128 stands for zero in the data rows.
A hidden rule labels the rows of this table. It goes by one to three of the table's principal directions, not those with the most spread.
[71, 95, 130, 116, 99, 104, 175, 110, 163, 107, 85, 130, 148, 126, 104, 88, 143, 116, 93, 176, 121, 170, 111, 155, 115, 136, 78, 138, 105, 84, 134, 81] 2
[110, 105, 137, 114, 107, 114, 174, 108, 164, 122, 83, 141, 136, 108, 104, 112, 153, 125, 96, 187, 144, 163, 115, 163, 103, 110, 81, 145, 106, 70, 137, 92] 6
[129, 124, 126, 118, 140, 140, 97, 118, 110, 105, 159, 105, 115, 186, 145, 129, 71, 129, 140, 107, 132, 149, 100, 96, 174, 136, 175, 118, 131, 179, 119, 129] 3
[108, 110, 138, 116, 122, 94, 137, 131, 160, 144, 99, 152, 157, 94, 110, 117, 151, 107, 118, 156, 135, 151, 145, 157, 93, 127, 99, 128, 95, 91, 138, 130] 5
[160, 136, 97, 167, 134, 106, 72, 143, 98, 178, 172, 166, 146, 59, 79, 131, 182, 121, 171, 81, 117, 55, 210, 126, 60, 131, 151, 122, 141, 138, 142, 185] 5
[143, 148, 138, 116, 152, 130, 158, 147, 137, 162, 86, 140, 140, 57, 136, 170, 184, 144, 146, 125, 131, 98, 166, 167, 86, 111, 88, 129, 114, 77, 136, 152] 5
[124, 135, 120, 130, 137, 151, 133, 132, 104, 133, 125, 104, 129, 127, 127, 151, 143, 159, 163, 102, 122, 103, 136, 132, 126, 132, 130, 117, 133, 144, 128, 143] 2
[94, 126, 123, 94, 122, 123, 142, 99, 112, 80, 111, 109, 119, 179, 173, 107, 79, 131, 105, 93, 111, 155, 93, 116, 186, 154, 161, 156, 133, 129, 112, 104] 3
[125, 120, 156, 125, 115, 115, 139, 137, 160, 126, 106, 134, 128, 139, 118, 108, 115, 110, 93, 185, 154, 176, 104, 136, 139, 110, 108, 130, 116, 117, 126, 113] 1
[130, 146, 119, 156, 121, 145, 132, 143, 104, 130, 148, 115, 111, 130, 119, 122, 140, 141, 141, 112, 111, 93, 135, 116, 133, 132, 120, 124, 161, 150, 122, 130] 4
[165, 129, 143, 108, 148, 141, 110, 121, 140, 132, 123, 132, 127, 138, 157, 166, 105, 129, 123, 137, 159, 148, 110, 124, 139, 109, 158, 125, 109, 128, 131, 141] 4
[134, 123, 138, 118, 113, 121, 138, 119, 143, 133, 94, 142, 139, 115, 128, 130, 142, 129, 106, 150, 150, 144, 124, 148, 117, 117, 127, 143, 113, 98, 133, 130] 1
[159, 154, 143, 130, 122, 151, 105, 150, 120, 129, 181, 125, 98, 175, 185, 142, 87, 120, 142, 107, 122, 116, 103, 97, 169, 148, 151, 118, 138, 171, 111, 137] 2
[162, 110, 129, 170, 120, 150, 105, 133, 139, 142, 181, 124, 110, 144, 64, 125, 129, 127, 141, 193, 159, 138, 116, 111, 107, 94, 113, 95, 135, 167, 140, 116] 4
[142, 117, 132, 119, 131, 133, 129, 112, 143, 122, 117, 133, 130, 132, 132, 138, 121, 127, 110, 151, 147, 148, 112, 130, 127, 113, 136, 132, 116, 116, 134, 118] 6
[99, 99, 162, 111, 131, 101, 143, 139, 187, 123, 110, 131, 140, 141, 111, 106, 102, 91, 101, 204, 148, 208, 102, 139, 132, 115, 81, 108, 89, 114, 131, 97] 5
[171, 153, 103, 169, 131, 164, 91, 142, 81, 141, 210, 118, 94, 141, 123, 144, 130, 147, 177, 83, 110, 59, 145, 90, 130, 136, 154, 111, 172, 187, 123, 148] 3
[133, 116, 135, 124, 91, 118, 146, 115, 149, 133, 124, 150, 123, 124, 116, 112, 145, 121, 113, 168, 144, 145, 118, 149, 108, 122, 103, 145, 112, 95, 132, 110] 3
[53, 117, 143, 51, 118, 71, 173, 104, 158, 96, 20, 146, 174, 117, 199, 105, 116, 106, 71, 99, 109, 180, 120, 171, 152, 168, 130, 179, 80, 45, 119, 117] 2
[169, 141, 158, 169, 132, 153, 115, 181, 151, 161, 192, 124, 96, 139, 102, 139, 123, 114, 154, 192, 146, 131, 118, 110, 122, 102, 79, 78, 136, 174, 127, 125] 5
[124, 123, 124, 105, 93, 144, 181, 92, 144, 103, 108, 136, 114, 140, 168, 129, 138, 139, 99, 143, 121, 130, 92, 146, 131, 138, 104, 162, 121, 75, 127, 82] 2
[118, 103, 148, 95, 127, 118, 158, 103, 181, 97, 110, 135, 120, 156, 150, 116, 89, 101, 78, 190, 144, 198, 77, 131, 149, 116, 103, 137, 100, 93, 128, 72] 1
[156, 121, 141, 155, 116, 143, 97, 145, 137, 143, 179, 124, 113, 159, 97, 126, 111, 120, 145, 172, 156, 145, 111, 109, 128, 112, 127, 98, 127, 175, 130, 130] 2
[89, 112, 89, 142, 125, 138, 158, 95, 105, 93, 115, 103, 128, 129, 96, 105, 143, 152, 117, 113, 97, 109, 126, 123, 126, 134, 121, 140, 158, 121, 132, 90] 4
[126, 125, 181, 59, 105, 115, 223, 110, 199, 129, 10, 155, 136, 91, 177, 151, 160, 131, 68, 210, 174, 195, 91, 208, 115, 96, 56, 174, 67, 0, 131, 95] 1
[160, 133, 102, 189, 129, 174, 95, 137, 99, 123, 233, 103, 85, 172, 95, 123, 108, 136, 161, 129, 110, 86, 116, 70, 139, 126, 135, 91, 181, 210, 127, 109] 6
[129, 120, 142, 121, 115, 123, 133, 124, 140, 124, 129, 128, 119, 147, 117, 117, 114, 123, 121, 160, 148, 161, 109, 133, 137, 117, 118, 130, 117, 127, 126, 116] 3
[134, 142, 80, 176, 134, 163, 93, 123, 67, 109, 188, 101, 113, 155, 125, 123, 119, 149, 147, 56, 83, 55, 138, 73, 148, 154, 180, 118, 193, 198, 123, 134] 4
[70, 128, 134, 74, 151, 57, 103, 131, 128, 113, 83, 145, 171, 122, 182, 102, 86, 86, 109, 54, 99, 160, 154, 132, 161, 174, 176, 151, 99, 113, 114, 160] 1
[137, 145, 136, 143, 156, 117, 67, 157, 100, 127, 166, 114, 119, 163, 127, 114, 71, 109, 135, 95, 129, 137, 133, 83, 176, 130, 185, 110, 154, 201, 113, 162] 1
[157, 125, 159, 127, 105, 147, 145, 131, 158, 125, 150, 129, 92, 166, 130, 126, 103, 121, 114, 202, 164, 171, 78, 127, 146, 103, 97, 123, 119, 129, 123, 95] 3
[161, 151, 139, 154, 113, 149, 166, 163, 136, 195, 95, 146, 138, 37, 91, 170, 238, 162, 163, 160, 147, 68, 177, 186, 45, 98, 55, 120, 120, 77, 145, 161] 1
[71, 122, 85, 110, 139, 107, 133, 93, 86, 96, 80, 115, 161, 114, 137, 110, 136, 146, 120, 42, 85, 101, 156, 131, 135, 163, 174, 160, 142, 113, 127, 137] 6
[47, 127, 140, 91, 117, 69, 173, 139, 142, 127, 37, 139, 175, 84, 141, 94, 159, 113, 108, 105, 100, 147, 159, 178, 118, 161, 92, 155, 98, 64, 123, 137] 4
[152, 143, 127, 146, 178, 119, 63, 168, 99, 176, 149, 126, 150, 87, 93, 161, 142, 132, 189, 84, 138, 95, 191, 121, 100, 115, 163, 91, 127, 176, 135, 205] 6
[111, 123, 121, 149, 147, 110, 88, 155, 112, 147, 159, 119, 144, 121, 84, 116, 126, 118, 168, 107, 117, 119, 164, 114, 115, 135, 134, 95, 130, 175, 130, 158] 6
[167, 121, 100, 181, 121, 167, 96, 118, 106, 131, 188, 118, 111, 144, 82, 132, 136, 145, 142, 139, 134, 90, 125, 93, 113, 112, 150, 107, 164, 178, 139, 124] 1
[179, 160, 180, 160, 106, 136, 135, 206, 162, 204, 161, 153, 107, 89, 106, 148, 177, 115, 168, 200, 160, 116, 149, 157, 84, 101, 42, 93, 112, 127, 128, 157] 6
[184, 136, 171, 131, 115, 150, 146, 155, 171, 166, 150, 145, 98, 121, 125, 159, 144, 124, 141, 212, 174, 148, 108, 149, 105, 90, 67, 109, 102, 111, 132, 120] 3
[61, 135, 110, 94, 136, 78, 111, 117, 84, 105, 69, 122, 170, 123, 159, 98, 112, 126, 118, 23, 91, 123, 161, 133, 162, 177, 195, 165, 130, 125, 114, 169] 3
[118, 113, 119, 147, 145, 134, 95, 139, 121, 137, 153, 109, 145, 138, 93, 132, 122, 130, 160, 126, 127, 127, 139, 113, 118, 130, 138, 90, 124, 177, 136, 144] 2
[166, 146, 136, 151, 148, 116, 59, 169, 108, 174, 169, 142, 134, 110, 105, 142, 128, 115, 171, 103, 145, 106, 172, 114, 113, 121, 164, 102, 130, 178, 128, 196] 6
[202, 166, 146, 150, 145, 163, 104, 167, 109, 176, 169, 130, 98, 109, 129, 179, 147, 148, 177, 126, 155, 85, 148, 124, 115, 98, 128, 107, 142, 156, 126, 174] 6
[144, 150, 130, 156, 117, 134, 129, 167, 121, 176, 129, 142, 140, 76, 114, 145, 191, 137, 159, 119, 121, 71, 173, 148, 81, 132, 99, 116, 133, 122, 134, 166] 1
[135, 109, 123, 134, 127, 118, 133, 117, 146, 140, 126, 146, 135, 97, 89, 125, 154, 122, 125, 163, 142, 133, 142, 143, 87, 108, 105, 127, 116, 101, 143, 119] 6
[138, 130, 122, 174, 111, 141, 101, 150, 115, 141, 184, 121, 114, 146, 89, 108, 129, 125, 149, 140, 124, 109, 132, 104, 124, 130, 124, 103, 153, 181, 127, 132] 1
[104, 124, 96, 136, 114, 130, 131, 98, 92, 94, 134, 113, 120, 151, 120, 98, 119, 142, 119, 90, 102, 111, 123, 112, 148, 147, 158, 151, 160, 140, 122, 112] 4
[93, 114, 121, 101, 167, 85, 106, 122, 118, 139, 51, 130, 191, 75, 107, 138, 146, 131, 129, 85, 135, 139, 178, 156, 104, 125, 169, 134, 100, 107, 140, 180] 1
[178, 127, 97, 174, 169, 212, 62, 111, 78, 90, 227, 62, 85, 228, 122, 161, 48, 163, 157, 105, 133, 109, 75, 36, 192, 112, 215, 79, 186, 255, 125, 119] 1
[124, 137, 98, 153, 147, 145, 72, 118, 76, 82, 173, 95, 115, 199, 149, 106, 55, 127, 112, 60, 98, 114, 106, 53, 202, 153, 223, 124, 185, 217, 112, 132] 1
[103, 77, 90, 137, 152, 119, 72, 80, 110, 85, 157, 102, 146, 178, 69, 99, 71, 123, 121, 120, 133, 166, 114, 84, 146, 123, 199, 111, 135, 189, 140, 113] 3
[70, 99, 102, 92, 128, 99, 155, 82, 133, 95, 62, 132, 170, 111, 142, 113, 138, 129, 95, 97, 103, 139, 133, 150, 119, 153, 142, 159, 107, 76, 137, 109] 2
[174, 144, 69, 190, 168, 183, 60, 126, 66, 129, 207, 106, 122, 132, 122, 165, 130, 155, 164, 47, 92, 25, 157, 60, 124, 138, 205, 96, 194, 214, 136, 159] 5
[72, 109, 115, 108, 167, 102, 107, 113, 112, 88, 104, 97, 154, 157, 125, 105, 75, 120, 116, 88, 110, 165, 125, 106, 171, 143, 175, 123, 129, 159, 122, 127] 4
[170, 140, 168, 129, 104, 128, 177, 170, 178, 209, 108, 171, 128, 37, 99, 167, 230, 133, 168, 207, 167, 111, 167, 205, 32, 91, 14, 117, 80, 49, 145, 146] 3
[163, 150, 89, 190, 130, 143, 73, 151, 70, 166, 208, 133, 117, 99, 81, 132, 168, 143, 191, 69, 103, 33, 191, 100, 89, 137, 154, 107, 175, 186, 133, 176] 6
[196, 165, 183, 143, 140, 121, 79, 209, 144, 215, 152, 157, 128, 86, 121, 171, 151, 111, 179, 154, 178, 121, 170, 145, 97, 99, 113, 90, 101, 153, 127, 212] 4
[182, 154, 155, 165, 132, 148, 78, 184, 124, 169, 203, 127, 100, 149, 117, 144, 110, 116, 169, 148, 151, 118, 131, 101, 136, 113, 130, 85, 139, 199, 120, 164] 6
[155, 135, 143, 167, 111, 121, 96, 163, 133, 159, 169, 143, 117, 126, 88, 109, 133, 107, 136, 162, 146, 127, 140, 116, 116, 115, 118, 109, 139, 161, 127, 147] 1
[138, 91, 115, 128, 144, 167, 159, 87, 165, 99, 124, 112, 124, 141, 114, 154, 124, 141, 103, 191, 142, 153, 83, 122, 114, 98, 103, 112, 118, 110, 147, 66] 4
[53, 95, 129, 89, 108, 108, 217, 85, 167, 74, 44, 116, 140, 133, 129, 87, 129, 127, 62, 176, 114, 189, 86, 163, 140, 130, 69, 163, 111, 50, 129, 48] 4
[147, 135, 136, 129, 111, 139, 161, 132, 143, 149, 115, 143, 121, 96, 128, 145, 172, 139, 133, 155, 138, 111, 134, 157, 95, 116, 85, 135, 119, 87, 134, 123] 6
[80, 121, 98, 106, 84, 126, 219, 75, 133, 89, 51, 140, 138, 96, 160, 106, 183, 150, 71, 115, 88, 101, 118, 168, 111, 154, 90, 193, 137, 25, 132, 71] 6
[153, 144, 145, 112, 118, 114, 133, 137, 141, 156, 98, 162, 138, 87, 156, 147, 157, 122, 119, 126, 144, 118, 147, 157, 105, 124, 125, 150, 109, 83, 130, 156] 6
[109, 107, 141, 98, 106, 124, 189, 94, 176, 94, 72, 137, 127, 136, 150, 114, 123, 119, 60, 189, 139, 180, 79, 151, 137, 117, 91, 157, 108, 60, 131, 66] 4
[95, 110, 110, 114, 137, 107, 133, 108, 134, 110, 109, 133, 150, 117, 131, 115, 127, 118, 113, 108, 105, 132, 137, 129, 121, 145, 133, 136, 120, 109, 133, 115] 1
[88, 112, 144, 86, 85, 96, 215, 101, 180, 124, 16, 162, 161, 73, 146, 114, 189, 125, 65, 176, 135, 158, 122, 202, 89, 128, 63, 180, 85, 1, 137, 93] 1
[173, 158, 168, 149, 123, 135, 99, 191, 130, 188, 160, 138, 116, 115, 117, 151, 145, 124, 175, 149, 160, 117, 150, 137, 113, 112, 108, 97, 118, 161, 123, 182] 3
[107, 115, 117, 116, 184, 133, 45, 116, 86, 73, 191, 70, 118, 242, 145, 118, 0, 118, 149, 66, 120, 178, 89, 46, 230, 147, 238, 94, 145, 255, 109, 137] 3
[192, 147, 146, 147, 102, 165, 136, 138, 132, 149, 168, 137, 82, 141, 128, 148, 139, 141, 141, 174, 161, 117, 106, 128, 124, 100, 105, 127, 138, 131, 126, 122] 3
[208, 157, 147, 155, 158, 168, 79, 165, 127, 158, 197, 129, 96, 144, 151, 176, 101, 122, 154, 136, 151, 106, 120, 90, 141, 104, 151, 90, 144, 187, 125, 157] 5
[119, 114, 123, 116, 149, 107, 111, 122, 132, 132, 121, 134, 148, 111, 112, 129, 126, 119, 135, 120, 132, 140, 147, 132, 114, 125, 140, 123, 111, 124, 135, 140] 6
[79, 93, 93, 97, 150, 112, 124, 72, 113, 76, 115, 108, 145, 157, 128, 110, 88, 131, 118, 87, 106, 154, 115, 113, 151, 147, 172, 142, 122, 129, 131, 101] 3
Which label does each new row get?
[147, 134, 164, 106, 92, 163, 188, 123, 171, 109, 126, 125, 85, 176, 182, 137, 107, 130, 97, 200, 149, 169, 52, 139, 161, 119, 75, 139, 114, 96, 117, 69] ~ 2
[76, 142, 101, 93, 88, 106, 217, 91, 127, 99, 49, 158, 142, 76, 200, 106, 187, 136, 75, 71, 63, 78, 142, 171, 114, 179, 93, 205, 137, 10, 122, 91] ~ 1
[149, 122, 121, 177, 96, 135, 110, 143, 124, 154, 185, 137, 113, 125, 64, 106, 155, 125, 152, 164, 136, 106, 141, 120, 93, 118, 103, 108, 145, 157, 135, 128] ~ 3
[86, 121, 134, 81, 186, 90, 89, 116, 111, 94, 68, 103, 167, 152, 155, 126, 58, 117, 104, 70, 132, 184, 128, 113, 189, 135, 215, 135, 113, 153, 119, 162] ~ 1
[130, 139, 137, 147, 159, 119, 66, 175, 101, 157, 182, 109, 129, 143, 98, 130, 101, 119, 193, 98, 130, 125, 159, 103, 138, 133, 150, 80, 129, 211, 121, 181] ~ 3
[115, 97, 172, 106, 77, 144, 201, 125, 206, 120, 132, 128, 103, 170, 131, 119, 122, 116, 116, 255, 157, 206, 55, 161, 123, 117, 19, 114, 75, 87, 130, 49] ~ 2
[168, 111, 115, 140, 127, 188, 102, 85, 129, 71, 200, 100, 83, 238, 166, 137, 39, 130, 97, 152, 138, 155, 37, 56, 196, 123, 186, 116, 154, 194, 123, 71] ~ 2
[86, 105, 97, 146, 105, 118, 165, 114, 131, 135, 104, 134, 156, 77, 73, 108, 199, 141, 136, 135, 102, 96, 162, 160, 65, 138, 77, 131, 126, 88, 146, 110] ~ 2
[104, 126, 92, 156, 85, 113, 143, 112, 103, 135, 98, 147, 152, 81, 92, 94, 197, 143, 112, 100, 103, 73, 169, 150, 84, 147, 127, 162, 152, 94, 137, 135] ~ 1
[115, 116, 114, 103, 111, 128, 168, 77, 135, 92, 63, 136, 139, 122, 154, 122, 138, 141, 67, 129, 129, 137, 104, 146, 134, 126, 143, 177, 129, 66, 132, 96] ~ 1
[160, 144, 152, 143, 108, 136, 130, 156, 146, 153, 153, 144, 107, 127, 133, 132, 137, 117, 131, 164, 143, 126, 122, 132, 121, 118, 98, 121, 127, 128, 124, 130] ~ 6
[77, 124, 150, 87, 124, 122, 143, 119, 130, 70, 113, 90, 114, 220, 184, 97, 39, 118, 100, 121, 119, 200, 61, 107, 223, 156, 149, 137, 122, 157, 102, 95] ~ 3
[124, 111, 139, 127, 145, 123, 102, 137, 130, 138, 144, 112, 133, 142, 84, 130, 111, 128, 162, 151, 153, 162, 131, 127, 125, 110, 130, 98, 108, 163, 133, 142] ~ 3
[113, 144, 126, 120, 125, 92, 108, 150, 112, 154, 129, 151, 146, 95, 141, 120, 147, 113, 156, 72, 105, 99, 177, 141, 111, 159, 136, 136, 119, 121, 122, 171] ~ 3
[156, 145, 132, 161, 122, 131, 120, 157, 126, 159, 151, 143, 118, 98, 106, 129, 159, 123, 138, 140, 130, 96, 153, 127, 102, 116, 108, 118, 145, 133, 130, 145] ~ 4
[147, 133, 137, 136, 99, 133, 195, 133, 159, 166, 83, 159, 129, 46, 99, 144, 224, 145, 122, 188, 144, 101, 153, 190, 52, 97, 39, 146, 116, 38, 145, 115] ~ 4
[151, 120, 130, 126, 123, 130, 117, 118, 130, 138, 149, 137, 117, 131, 109, 134, 128, 130, 144, 147, 151, 137, 126, 132, 115, 112, 130, 128, 117, 127, 133, 129] ~ 3
[173, 159, 121, 171, 107, 138, 131, 158, 114, 177, 154, 158, 113, 67, 106, 138, 200, 136, 150, 124, 122, 52, 176, 141, 74, 119, 96, 132, 156, 111, 134, 154] ~ 4
[94, 99, 65, 148, 155, 142, 78, 77, 87, 43, 219, 89, 107, 227, 137, 85, 27, 112, 113, 63, 65, 126, 88, 30, 200, 171, 210, 116, 183, 220, 119, 72] ~ 1
[97, 141, 144, 100, 64, 114, 255, 121, 170, 143, 22, 165, 134, 42, 151, 120, 239, 146, 87, 174, 115, 108, 138, 224, 68, 131, 4, 189, 105, 0, 132, 86] ~ 6
[87, 138, 129, 96, 102, 111, 207, 117, 137, 126, 42, 143, 146, 73, 158, 125, 191, 145, 106, 115, 105, 109, 144, 188, 103, 145, 74, 174, 115, 32, 127, 115] ~ 6
[118, 119, 121, 130, 136, 102, 115, 132, 127, 147, 119, 142, 151, 89, 93, 123, 154, 121, 142, 121, 129, 121, 167, 143, 93, 125, 125, 125, 116, 117, 138, 150] ~ 6
[164, 111, 142, 103, 136, 169, 142, 86, 161, 82, 137, 113, 95, 199, 174, 152, 60, 129, 82, 185, 162, 188, 40, 102, 179, 101, 146, 131, 120, 130, 127, 69] ~ 6
[180, 148, 178, 106, 119, 128, 110, 158, 158, 155, 165, 154, 97, 154, 178, 150, 93, 101, 140, 161, 165, 162, 103, 129, 149, 120, 121, 123, 97, 133, 115, 144] ~ 3
[139, 134, 146, 120, 162, 146, 102, 134, 112, 111, 128, 89, 115, 178, 133, 144, 69, 140, 131, 127, 155, 167, 97, 102, 185, 106, 173, 111, 135, 183, 117, 141] ~ 1
[135, 126, 137, 154, 140, 117, 77, 162, 117, 159, 170, 121, 133, 131, 76, 122, 121, 119, 172, 134, 144, 134, 154, 115, 117, 118, 137, 90, 125, 187, 130, 167] ~ 3
[181, 151, 137, 161, 130, 159, 103, 160, 114, 163, 178, 126, 102, 126, 114, 154, 141, 140, 167, 137, 145, 94, 138, 115, 117, 109, 124, 103, 145, 167, 127, 155] ~ 6
